In the rows, 128 means zero.
The rows of M fall into 3 groups, and each row is roughly a mix of its group's hidden directions.
M, 102 rows:
[[ 93 145 112  83 148 110 133  73 113 136  74 111 119 149 143  81 132 163
  103 124]
 [134 112 139 165 120 178 134 194 110  90 170 139 135 102  95 154 112 150
  143 131]
 [192 129  97 169 183 143 144 128 140 127 107 138 137  96 121 123 143 163
   79 123]
 [137 134 131 155 129 144 132 190 118 106 182 160 151  94 109 184 109 133
  155 115]
 [191 109 116 173 166 136 160 149 149 140 138 151 134 101  97 127 160 130
   81 108]
 [123 150 132 156  78  89  97 108 113 110 126  63 147 122 167 153 132  93
  152 116]
 [189 113 110 143 192 129 153 140 171 150 130 154 110 119 115 136 146 156
   87 120]
 [161 114 121 149 110 111 111 172 163 124 173 154 177  95 105 178 148 108
  136 126]
 [159  95  75 152 176 124 113 109 155 117  80 174 147  99 125 151 108 139
  117 133]
 [189 150 138 146 127 152 144 181 141 177 152 147 119 152 104 125 165 121
   98 105]
 [ 75 153 141  84  77 117  91 122 118 133 137 117 142 164 152 128 107 106
  177 153]
 [213 111 124 163 150 152 124 150 177 141 139 123 117 118 122 131 157 138
   95 153]
 [188 110 116 174 166 150 152 129 128 116 107 135 117  82 107 128 151 153
   80 108]
 [134  84 101 126 179 109 136 103 164 120 122 195 147  85 116 152 109 117
  131 144]
 [185 133 110 175 171 108 128  89 159 132 132 119 138  99 172 138 117  96
  126 163]
 [ 86 132 128  73  96 106 111  84 123 149  78 110 123 168 132  84 149 125
  117 122]
 [102 146  94  98 150  66 115  92 156 154 104  99 136 178 165 118 125 140
  126 124]
 [192 111 107 180 176 153 148 150 150 127 127 124 126 115 111 116 146 159
   81 131]
 [109  90 147 169 119 142 133 118 121  75 140  50 100 122 144 112 111 137
  138 157]
 [ 81 140 112  67 141  98 131  82 113 129  80 129 134 131 126  98 140 170
  104 108]
 [ 89 156 125  67 108 126 126 119 103 153  87 131 129 168 111  86 151 159
  105  99]
 [ 48 136 143  94 104  98 128  91  90 105 126 119 128 122 147 133  99 110
  168 119]
 [166 109 128 178 116 135 111 145 147 103 165 141 165  76 127 168 121  91
  150 158]
 [ 55 127 121 107 111 120 111 138  98  80 137 132 154 114 129 159  86 152
  173 126]
 [ 60 124 127  93 118 102 117  93  98  86 116 142 146  90 137 153  95 133
  165 125]
 [120 165 113  75 121  92 121 104 135 179  93 132 139 172 132  99 163 132
  100 101]
 [165 123  87 123 200 135 129 112 158 140 100 186 133 110 131 138 109 157
  111 146]
 [ 67 120 131 100 126 143 130 102  79  73 105 138 136  83 117 123 101 164
  141 129]
 [106 123 122  73 119 122 131  96 122 135  79 129 134 130 100  79 170 165
   82 112]
 [105  78 123 104 158 145 150 153 161 142 156 194 132 148  85 111 114 125
  132 155]
 [ 78 144 142 104  83 111 102 128 128 130 164 106 156 161 150 122 110  93
  176 165]
 [108 165 169 114  70 165 109 136  87 124 136  84 103 154 149 109 120 122
  156 146]
 [ 57 157 108  94 131 118 114 114 100 121 107 114 138 172 154 111  84 156
  157 135]
 [ 72 148 140 110  68 125 102 102  75 106  99 107 139 130 142 122 111 106
  162 119]
 [142 104 139 102 158 155 136 179 175 145 166 145  86 164 110 139 124 172
  126 148]
 [109 139 180 121  90 156 137 141 109 134 157  74  77 171 141  98 128 118
  144 145]
 [127 134 150 147 103  72 136  90 116 106 140  79 131  79 152 156 154  96
  129  95]
 [158 145 126  71 136 123 114 140 162 185 113 191 106 152 120 155 144 132
  123 110]
 [129 129 128 132 175 112 156 121 116  99 151 170 132  53 128 179 107 143
  138 109]
 [160 143 117 186 147 152 128 190 132 117 181 128 146 128 134 167  98 132
  151 140]
 [ 94 108 132 146 104 136 106 123 107  71 142 129 153  84 137 160  86 110
  178 156]
 [103 138  99 112 165 153 148 164 104 137 104 163 121 162  97 114 112 187
  108  91]
 [166 109 153 156  99 153 130 171 131 120 169 164 139  82  94 165 145  94
  137 123]
 [153  89 121 152 187 127 179 150 153 138 141 148  94 128  96 130 142 150
   89  96]
 [ 71 112 133 106 131 136 133  98  86  69 111 142 133  72 120 135  98 156
  146 130]
 [156  75  94 159 172 131 124 105 152 108  87 172 120  90 122 158 101 124
  126 133]
 [ 57 108 122 101  99 132 105 116  99  71 111 122 158 105 116 127 104 156
  153 140]
 [109 162 137  99  96 157 118 107  88 155  80 115 115 175 133  67 136 125
  117 130]
 [210 114 126 146 162 136 139 134 168 148 126 156 111  96 114 146 162 133
   88 121]
 [127 163 145 144  83  87 117 103  98 109 127  68 142  95 157 149 154 110
  130  93]
 [125 156 178 132  80 171 130 146  77 121 130  85  73 141 135 122 130 131
  139 111]
 [197 153 138 135 138 119 145 128 152 190 134 151 114 138 130 126 169  87
   98 109]
 [165 138 100 126 168  95 139 137 178 173 128 111 127 173 132 114 161 154
   84 114]
 [ 93 146 132 107  79 120  83  95 113 126  93  85 119 165 167 120 110 110
  162 145]
 [121 138 118  98 134 152 133 195 141 167 150 175 134 184  92 123 129 153
  125 117]
 [121 136 124 158  90  96  91 105 135 115 126  63 142 146 176 140 115  89
  160 148]
 [159 112  85 127 194 117 127  95 160 127  94 176 144  93 133 139 115 147
  110 145]
 [ 65 107 135  92 140 125 142  89  93  79 104 137 114  85 121 128 105 162
  137 120]
 [ 69 151 133  95  99  91 107 102 121 129 146 113 153 148 163 128 104  94
  176 153]
 [ 73 112 151 143  87 124 123 101  93  82 126  68 116 125 147 115 108 109
  158 137]
 [ 89 155 180 104  65 132 137 147  91 128 170  93 121 141 121 112 148 112
  144 116]
 [162  93  78 151 190 118 125 110 167 127  92 171 137 108 128 148 110 137
  113 136]
 [ 97 149 139 109 106  79 125 122 151 148 179  81 159 166 154 109 141  99
  144 154]
 [164 106 136 162 126 144 131 151 132  96 163 161 156  54 104 168 133 114
  133 136]
 [107 163 141 112  67 145 102 115  80 108  98  79 150 123 130  93 153 146
  117 124]
 [ 79 142 138  80  88 131  94 102  99 121  82 112  95 157 151 132 103 138
  160 123]
 [131 164 134 137  94  86 112  88  99 103 113  86 154  75 158 153 149 114
  129 100]
 [137 132 142 163 104 113 103  99 129 114 125  63 101 138 185 145 107  91
  161 148]
 [149  84 102 127 192 127 146 102 158 122 106 187 126  87 110 135 120 141
  106 138]
 [119 123 118  99 138 177 140 172 119 143 119 178 135 152  74  93 135 173
  102 124]
 [211 147 125 155 155 137 143 119 149 167 122 142 131 111 129 108 167 110
   83 133]
 [188 130 132 175 139 135 130 130 162 168 138  98  98 171 158 113 132  86
  121 151]
 [ 73 111 148  89 109 142 135 105  81  84 107 154 126  77 100 127 120 149
  137 115]
 [134 122 111 100 162 169 144 153 125 141 110 194 135 127  80 105 133 176
   96 124]
 [ 87 148 168 104  57 158 123 157  75 116 142 118 132 131 101 113 142 125
  142 112]
 [ 76 164 117  84 114  97  98  86 110 131 102 121 140 151 171 128  97 122
  164 139]
 [ 75 127 124 114 120 119 108 107 123 118 108  74 100 186 165 111  91 142
  156 146]
 [ 61 120 134 104 104 110 112  97  98  87 122 135 137 100 143 153  88 114
  178 133]
 [157  97  84 134 199 131 133 121 171 139 106 184 130 124 121 135 107 146
  114 147]
 [ 68 118 147 147  85 103 139 101  84  94 137  93 144 114 133 117 118  81
  154 114]
 [ 40 131 132  99 119  89 140  98  94 116 128 119 127 146 143 125  96 113
  163 109]
 [134 143 122 157  87 110  88  93 101  93  92  92 145  87 162 162 120 105
  150 117]
 [165 111  80 147 177 133 110 105 147 118  77 175 139  94 135 155 101 142
  123 138]
 [201 121 126 167 142 149 142 145 139 130 135 154 146  74  99 135 165 125
   88 119]
 [164 115  88 138 189 147 118 128 155 136 100 192 124 120 133 155  89 143
  132 145]
 [105 117 131  92 141 144 151 182 133 156 143 176 101 174  85 132 126 156
  125  93]
 [173 131  79 143 198 129 125 129 170 154 103 146 125 155 144 126 113 160
  105 144]
 [172 114 108 172 184 137 162 119 123 109 110 136 126  78 114 125 139 158
   82 108]
 [137 151 137 151  89 110  98  93  95  96 104  93 132  80 166 168 121 102
  153 113]
 [177 134 140 131  89 152 122 168 131 158 136 177 148 113  85 139 172  98
  110 105]
 [ 72 139 159  83  64 118 111 133 107 131 151 140 137 141 124 139 121  89
  174 126]
 [208 127  99 174 165 142 123 127 158 141 100 115 128 122 134 118 149 147
   83 137]
 [125 129 132 101 111 108 121  92 147 173  92  98  97 190 143  83 153 106
  109 127]
 [210 139 122 154 139 125 133 141 164 168 140 146 147 115 119 128 174 104
   90 128]
 [ 49 147 134 100  90 124 112 127  92 112 136 110 148 158 140 114  95 122
  171 140]
 [105 171 158 123  75 117 109 136 111 136 163  72 129 162 163 127 126 100
  163 140]
 [118 165 186 111 101 144 146 136 103 142 168  77  78 157 149 109 138 125
  138 132]
 [104 135 135  79 130 151 143 175 113 146 139 196 120 140  82 141 127 158
  130  94]
 [113 161  94 112 148  99 111  83 134 149  88  92 140 175 171  91 119 140
  120 145]
 [108 121 131  81 148 155 157 157 129 147 145 186 141 136  76  91 144 162
  102 132]
 [105 157 171 121  73 127 140 149  95 132 157  66 115 154 124 103 162 126
  123 103]
 [ 86 144 166 112  60 124 136 158  93 124 164  97 140 141 104 114 159 114
  135  99]]
Here is one row of each group, with its name. Which group are the others in?
[159 116  71 136 189 116 128 129 162 140  99 179 159 120 115 139 125 156
 100 122]
(76)
[ 59 104 143 104 105 139 120  93  88  77 102 120 117 105 128 119  96 136
 157 140]
(115)
[ 65 167 123 103  94 112 109 122  96 122 145 127 184 142 145 117 103 109
 169 147]
(114)

[103 179 164 113  61 133 115 140  85 127 146  74 132 146 140 113 146 123
 142 118]
(76)
[149 134 128  79 131 157 102 167 164 169 119 154  90 186 121 138 127 165
 128 137]
(114)
[108 134 139 118  90  97 119  87  96  90 116 127 166  53 125 147 148 111
 131 107]
(76)
[112 128 127  82 137  90 133  56 136 153  77 119 107 140 145  91 150 122
 102 121]
(115)
[167 148  93 114 176 147 126 164 158 168 119 168 133 162 115 124 131 176
 101 128]
(114)
[150 124 123 168 105 151 104 164 155 131 159  75 151 173 136  99 131 119
 133 181]
(114)
[145  90  71 146 177  99 116 104 175 124  99 163 166 111 127 140 116 128
 117 144]
(76)
[190 131 146 173 109 159 128 169 149 166 153 118 107 165 125 122 146  86
 122 138]
(115)
[156 158  97  97 157 158 105 163 151 165 108 161 128 173 124 124 123 184
 114 139]
(114)
[123 121 130 137 122 185 145 180  87 111 117 152 121 123  75 117 132 173
 106  93]
(114)
[ 98 165 115 108 141 129 126  97 105 149  87  95 107 189 163  81 109 146
 124 132]
(115)
